Rows are one point carried round by a steady rotation, each followed by how many steps it has turned.
The counts run from 0 to 725.
[172  76 178 112 105  80 116  82 173 145 124 123 138 120 155 148 188 129
 136 162 121 121 114 127 148 146 152  82 121 130 122 135 102 117 123 123
 105 113 113 132 127 126 201 108 124  73  77 156 124  86 117 144 162  92
  99 171 116 155 130 123 128  83 126  94  83 146  78 141 150 125 165 132
 135  94 131 153  94 116 109 108 100 126 130  97 131  94 139]
561
[143 135 137 148 162 121 133 164 150  85 152 113 171  84 130  68 144 124
 142 119 107 162 103 121 133  91 103 151 139 136 169 118 106  85 100 108
 124 115  90 139 128 144  92 168 147 123 148  94 132 118  66 106 161 154
  96 154 112 139 103  85 153 146 141  95 138 147 164 121 159  88 104 152
  96 133 187 109 166 148 107  99 134 100 114 126 150 106 138]
199
[102 129 117 148  74 167 123  95 142 133 161 127  97 199 115 152 144 157
 136  90 147 137 175 160 148 164 148 152 162 202  55 139 156 135 112 125
 145 135 134 115 147 119 142 142 163 170 127 138 154 116 171 103 154 143
  79 156 127 127 140  95 139 118 111 135 144 149 142 101 106 167 128 116
 167 177 140 105 121 159 135 120 170 138 158 118  90  84  89]
515
[147 129 132  96 111 154 140  61 170 144  76 139 119 102 158 114 152 181
 106 132 134 109 115 137 125 138 185 142 112 189  77 136  89 118  89 120
 109 148 131 140 151 132 164  73 100  65 123 131 103 128 154 142 143 121
  91 179 167 152 119 133 171 120 129 111 110 112  78 133 162 147 170 153
 147 139 135 123 108 114 105 135 139 118 128 102 109 101  99]
236
[159 132 105 160 192 180 120 109 111 112 148 113 153  94 181 132 163  58
 120 113 112 138  79 148 110 122 135 149 137 112 183 131  89 116 100 131
  97 115 162 168 113 185 108  96 143  95 123 163 103  89 114 129 139 161
 159 138 166 140 122 127 133 163 131 129 150 131 114 135 118 135 108 125
 125 129 151 188 116  75 104 134 106  62 109 113 112 132 133]
631
[134 129 138  78 198 148 162 149  89 114 117  95 121  91 106  65 120 106
 139 118 104 144  70 128  77  94 124 114 122 152 182 169 137 116 151 135
 121 106 120 166 112 141  83 111 134 139 134 154 109 122  61 141 142 163
 154 118 108 156 124 132 148 117 152  91 163 123 179 140 150 136 107  94
 144 146 124 131 166 123 110 132 141  86 105 164 124 145 134]
442
[114 126  72  93 125 182 167 131 122 135 140 112 124 154 139  99  94 115
 134  90 133 123 113 131 132 112 183 110 119 143 136 139 121 155 159 143
 125 109 132 147 132  94  97 134 125 143 165 144 111 101 149 109 201 150
 114 150 146 179 146 139 122  92 101 122 135  96 117 140 151 111 146 124
 135 166 112 118 177 103  56 195 110 139 139 209 117 122 163]
184
[184  98 182 119 132  98 155 138  89 138 101 176 164 113 118  75 120 156
 133 132 121 132 106  63 140 117 132 157 176 162 120 151 121  85 110 105
  94 170 137  90 117 129 151  89 149  86 108 140  97 142 107 141 111 119
  82 120 158 112 113 115  79 138 138 100  99  76 141 133 133 111 142 162
  88 156 149 154 102 155 142 101 135 104 123 130 140 118 120]
478
[143 103 124 142 159 123 143 183 122 119 147 130 171 132 123  59 137 145
 124 131 106 129 106 120 147 110 101 128 140 128 186 126 129  94 128 132
 109 114  93 121 107 114  87 199 160 143 154 121 138 105  56 123 191 127
 114 133  94 120 103  90 125 148 150  98 116 124 171  93 167  91  98 129
 107 136 153 127 145 140 120 108 119 146 105 143 133  95 151]
309
[121 167  60 161 122 185 131 162 104 107 155  93 119 134 117 129 121 106
 159  98 101 135  93 117 124 113 116 169 159 171  79 176 148 145  89 154
 112 136 133 132 139 117 108 112 169 141 152 127 123 125 154  73 134 140
 159  81 121 109 109 131 129 184 171 152 167 137 149  98  82 161 159 126
 147 150 163 111 122  98 157 120 135 158 105 132 122 138  85]
79
[151 119 122  99 161  99 119 161 150 122 133  76 133 113 159 122 158 103
 138 134  89 108  87 143 121 110 171  99  87  99 161 153 106 133 127 127
 110  84  97 160 131 141 148 114 154 128 136 128 126  67 124 131 168 134
 146 125  63 166 126 111 126 117 168 126 152 197 123 111 152 131 111  88
 141  81 150 110 176 109 115 139 102 150 109 141 110 107 139]
252
[126 104 132 133 137 112 115 171 101 139 154 135 155 101 117 118 137 139
  98 101  99 146  92  58  93 120  61 147 150 149 168 164 143 104 132 109
 117 180 117 134 114 106 163 140 172 148 152 116  94 121  90 152 108 132
 138  81  99  88 113 136  90 139 185 134 126 100 173 103 113 105 168 146
 144 155 132 125 105 123 139  80 126 157  97 117 114 119 117]
611
[ 86  75 162 115 138 201 110  99 111 155 112 137  87 135 144 164 127 130
 137 101 144 132 110 174 132 153 125 120 120 167 100 134 124 152 171 148
 169 120 140 131 105 154 140 123 173 181 125 132 136  95 149 159 160 113
 133 162 114 113 117 132 140 117 134 153 144  99 141 132 109 190 146 151
 157 147 112 126  89 109  93  90 113 137 135  96  84  95 160]
272
[162  98 103 124 127  83 145 147 152 155 150 116 135 132 167  95 165 145
  96 159 121 104 132 122 117 125 149 100 139 152 148 140 179  98 141 123
  73 137 115 110 120  86 147 168 168 107 125 152 122 110  93 110 183 164
 125 142  89 134 137  67 123 142 178 109 127 157 144 115 151  94  75  98
 131 112 138 138 150 140 161 101 141 174 104 120 126  72 120]
64
[ 94 100  97 146 103 192 138 119 113 144 152  94 132 141 155 170 170 142
 132  71 119 138 115 109 178 129 124 146 147 191  86 152 124 127 133 108
 117 144 138 140 110 127 136 101 154 148 125 126 131 119 161 159 179 104
 106 106 116 100 119 141  80 139 100 152 121  80 109 125 112 171 197 140
 129 132 126 126  63 111 136  82 120 130 131 124 116 123 118]
326
[138 121 176 196 147  82  85 135 142 116 135 148 129 120 154 135 167 141
 162 114 125 137 127 126 145 118  84 122 159 123  90 159 122 121  68 122
 103 137 122 118 135 133 172 122 164  95 117 112 125 101 130 132 115 134
  97 123 100 104  92  99 110 156 172 130 116 134 114  92 110 138 166 149
 118 142 173 140  88 115 181  89 123 133 114  70 148  80  98]
667
[145 131 180 151 140 104  78 124 127  73 149 143 138 129  98 101 154 174
 165  74  68 125 134 105 162 127 139 121 143  90 121 167  68 148  77 110
 119  83 138 156 147 137 147  98 144 122 114 139 126  94 139 130 120 104
 117 146 106 128 101 134  94 110 139 101  78 138 147 101 157 156 198 106
 141 113 151 146 103 154 136 148 111  97 157 118 154  90 106]
3
[116 119 108 103 153 129 133 151 176 103 117  56 124  90 138 150 191 140
 156  99  88 141  99 138 135 124 142 117 102 146 120 148 130 111 126 112
 134  89 126 169 123 149 146 104 151 162 121  90 152  99 143 138 166 109
 134 133  80 172 128 108 140 124 134 139 165 189 149 115 148 147 150  95
 179  82 160  78 156 155 120 128 116 131  89 113 103 113 148]
471
[142 124  64 111 129 208 174 103 108 103 142  90 133 109 142 124  95  56
 162 125 132 136  87 131 112 128 172 110 126 142 149 133 104 135 128 153
  98 117 115 140 135 137  81 124 124 102 153 162 104 117 139  72 184 146
 147 142 172 162 118 131 152 129 116 112 146 117 102 149 125 128  87 120
 119 135 155 135 152  63  61 157 122 124 133 170 129 138 159]
75
[119 126 112 119 128 148 176 125 144 155  69 158 116  97 124  91 130  92
 129  83 103 145  96  97 145 113 192 144 125 149 142 157  98 119 105  96
 107 121 157 133 122 115 145  42 111  88 168 105 105 117 178 121 150 121
 102 143 165 149 157 145 125 108 119 112 152 115 102 169 151 118 159 169
 113 138 151 144 146 110  68 166 151 143 122 173 148 123 121]
291
[104 102 152 119 139 132 107 167 152 104 174  90 126 135 113 134 169 194
 139  87  90 142 132 134 136 125  95 123 132 156  99 119 125 125 111 107
 160 100 104 139 123 128 133 170 165 208 139  97 155 114 117 105 164 114
  90 151  97 142 103 101 119 124 111 139 123 162 172  79 155 145 142 113
 159 139 152  86 133 189 132 108 127 113 107 103 105  97 162]
582
[105 129 115 124 135 204  90 120 134 135 146 143 116 150 114 103  99 140
 110 131 120 115 113 147 115 147  67 175 156 155  96 141 138 189  94 168
 130 163 112  98 129 123 127 118 161 140 166 103 144 113 134  73 140 112
 128 133 170 104  95 135 138 165 178 149 134 124 133  98  92 158 146 180
 146 141 127 147 109  45 113 119 123 140  97 108 106  94 125]
489
[116  98  46 120  86 119 187 126 135 137 184  73 137 138 154 145 138 101
 104 111 150 150 130 128 132 124 123 115 146 186 114 117 179 110 154 105
  94 135 112 119 115  90 102 152 126 135 142 136 148 140  98  98 196 169
  83 146 143 159 150  85 113 109  94 134 143 102  92 132 108 107 135 151
 116 152 128 126 165 126 109 120 150 127  88 181 121 132 151]
540
[178 116 134  73 146 114 154 124 145 137 117 111 127 129 121 103  95 137
 141 167 146 133  97 142 123 116 163 108 120 128 122 139  99 123 143 146
 120 101  89 111 139 128 141 134 109  94 119 120 123  89 107  85 162 117
  94 170 143 184 111 115 145  96 138 104 136 137  82 129 167  96 105 156
 122 148 160 134 204 123  57 180 102 114 110 139 138 100 176]
618
[133 106 153 134 187 102 146 160 153 116 131  98 159  78 159  85 141 109
 120 118 112 159 104 129 151  90 140 139 122 120 186 129 103  76 122  95
 120 107 123 163 108 147  98 141 133 115 141 108 146 121  62 150 178 154
 106 156  99 158 134  80 141 126 135  97 154 148 164 135 164 106  80 143
  95 122 170 126 161 150 124 103 141  91 124 130 136 114 151]
198
[ 89  87 145 106  97  98 143 158 164 135 128 152 109 133  88 112 134 138
 167  98 104 112 152 157 157 144 131 100 158 150 124 132 166 150 103 112
 139  98  98 104 122 108 164 127 168 162 147 123 156 104 157  77 163 119
  89 166  95 159 147 114 124  97 116 115 125 172 145 106 137 127 150 131
 153 101 148  82 142 137 117 133 145 194 136 156 144  92 129]
38
[115 106 159 195 129 157 112 127  79 139 175 144 120 147 141 147 119  47
 143 118 115 139 101 137 151 118 113 156 179 127 157 177 119 135 129 135
 103 142 167 130 114 144 117  95 190 130 129 189 122  85 136 124 144 159
 157 101 129 100 143 129 105 149 151 140 145 106 142 121  68 155 104 151
  93 153 150 173  86  72 139 104 121 112 150 145 112 121 116]
354
[137 123 113 147 130 135 161 193 161 130 100 151 149 109 135  78 161 182
 106  87 106 130 116  74 150 122 154 155 152 158 146 133 124  93 103 102
 120 157 122 138 122 100 127 142 147 127 163  89 110 140 124 121 176 100
  91 129 132 122 130 102 105 155 139 120 115 125 179 109 195  90 118 145
 113 140 172  96 151 176 103 108 153 165  93 126 135  85 141]
91
[125 119 144 153 107 145 130 106  82 139 163  94 106 167 146 199 115  69
 167 121 156 145  90 151 133 152 156 131 144 136  99 181 115 135 152 146
 109 114 149 122 143 148 152 100 173 124 109 189 126  91 189 138 131 146
 121 115 127 138 139 122 119 102 139 162 161 121  89 121  84 162 118 137
 130 186 139 163 121 107 103 142  92 115 157 133  90 139 140]
573
[ 92 116  74 142 147 203 148 111 121 130 142 111 116  78 163 119 105  47
 171 114 133 159  73 132 117  97 174 115 132 157 141 166 128 126 124 142
  91 106 141 182 139 117  98 135 151  93 170 151  96 117 130 114 177 184
 158 130 119 149 133 144 157 139 139 134 175 115 115 172 129 127 102 111
 121 125 145 141 142  75  94 122 139 169 127 180 124 134 118]
76
[ 76  87  99 166 119 176 146 121 121 145 158 157  99 139 135 133 146 104
 143  62 133 127 171 144 144 166 139 119 155 150 137 124 156 145 143 127
 135 120 149 137 128  88 118 166 176 187 156 174 111 111 173 111 180 165
 104 161 138 123 163 121 117 104 108 137 118 106 164 126 114 131 147 132
 145 144 124 123 110 134  86 129 161 175 151 178 110 103 137]
460
[ 95 123 143 134  76 157 125  89 133 126 160 150 104 186  82 100 161 150
 115 108 112 116 172 157 163 161 131 179 192 195  73 140 178 149 132 128
 147 138 158 111 125 106 131 129 141 132 111 157 150 126 132  98 153 125
  86 152 128 137 160 118 121 106 124 106 108 103 163  99 117 176 171 137
 149 143 107 140  86 144 155 109 174 122 128 132 136 119  76]
625
[132  79 145 133  81 122 125 113 168 162 135 169 135 122 133 101 161 133
  65 130 110 122 135  99 148 141 109 155 164 163 143 128 155 117 116 105
  99 173 135 104 108  99 189  89 166  79 127 118 123 119 129 119 131 112
 106 148 140 113 162 129 113 122 139  99  99  97 131 129 114 132 159 175
 106 119 129 171  79  87 122  78 162 169 111 100 124 107 103]
68
[136  80 210 137 157 114 126 115  89 121 141 148 115 118 116 118 137 131
 189 124 143 137 105 119 139 131 104  82 149 157 135 140 110  97 148 129
 131 110 103 116 127 147 134 152 146 162  87 176 117 105 103 170 147 142
  90 166 108 122 103 114 106  93 123  96  79  92 125 122 137 123 141 137
  91 156 159 140  74 165 116  80 104  93 173 113 129 101 158]
695
[105 113 123 157  77 182 117 116 132 113 206  89 155 130 141 143 120 110
  94 136 153 186 132 115 130 120  80 182 156 169 102 137 123 114 115 137
 123 158  97 128 129 103 111 163 155 107 156  85 143 134  97 114 145 132
 127 130 132 110 107 133 149 132 125 140 140  74 110 118  99 131 151 191
 100 189 153 155 114  82 112  84 134 113 144 120 144 127 108]
543
[135 124 164 124  92 120 135 153 124 138 111 210 122 169  60  44 114 163
 152 130  86  89 121 119 139 133 110 147 167 161 120 156 140 140 121 157
 129 158 101 100 122  93 156 105 141 121 133 140 101 122 135 110 143 100
 103 137 116  96  98 142 109 115 170  90  89 109 158  97 139 114 169 150
 121 141 126 124  92 122 122 107 136 177 130 142 164 103 106]
313
[133 148 178 106 140  64 119 114 156 114 101 169 117  90  75 103 116 119
 144 113 127 140 140 119 111 121 125 107 134 141 104 158 146 146  92 105
 117 108 138 123 142 109 164  60 104  83 138 133  99 134 114 114 102 164
  87 158 145 157 130 136 106  85 123  88 119 113 106 138 138 141 197 146
 144 139 117 143 141 133 139 166 177 119 110 156 149 118  87]
535
[133  73 133 134 188 150 133 138 149 114 149 113 140  67 182 135 180 128
 138 121 128 129 103 129 132 127 155  89  93 112 180 105  96  88 143 124
 130 108 122 180 114 136 114 190 152 144 110 134 116 102  99 163 177 152
 136 166 110 149 114  98 153 115 129 119 126 147 151 145 174 110 105 113
 139 116 164 132 154 169  87 114 107 124 117  98 113  86 179]
307
[ 97 115  90 112 100 203 161 130 117 138 148  92 119 142  93 137 173 115
 106 110 114 125  98 154 144 156 101 148 123 210 141 134 151 139 180 142
 140 144 113 150  97 121 127 153 151 195 108 128 133 112 130 136 183  85
 147 116 113 127 124 154 144 109 133 147 144  98 165  97 120 135 153 141
 174 137 106 117  93 105  83  86 125 138 106 112 112 139 169]
161
[100 130  50 177 147 182 104 109 184 131 133 124 125 104 166 165 152 118
 101  83 132 145 138 155 129 139 143 143 140 127  92 124 147 147  74 137
 115 126 158 158 131  93 130 113 158 108 175  99 134 110 180  87 145 160
 117 143 160 139 145 100 142 169 125 150 152 143 111 134 118 149 158 141
 170 129 137 135 146 102 124 143 156 157  70 112  97  86 112]
213
[102 132 172 131 160 174  98 101 109 139 136 160 109 180 132 121 124 165
 134  71 110 105 136 160 177 131 130 147 152 112  86 143 113 191 108 130
 152  86 152 143 134 142 108  83 137 143 134 133 148  99 168 113 150 109
 105 160 158 128 115 152  89 125 118 135 111 107 126 117 126 181 186 157
 146 143 108 147 100 120 128 156 130  79 127 148 116  95 142]
492
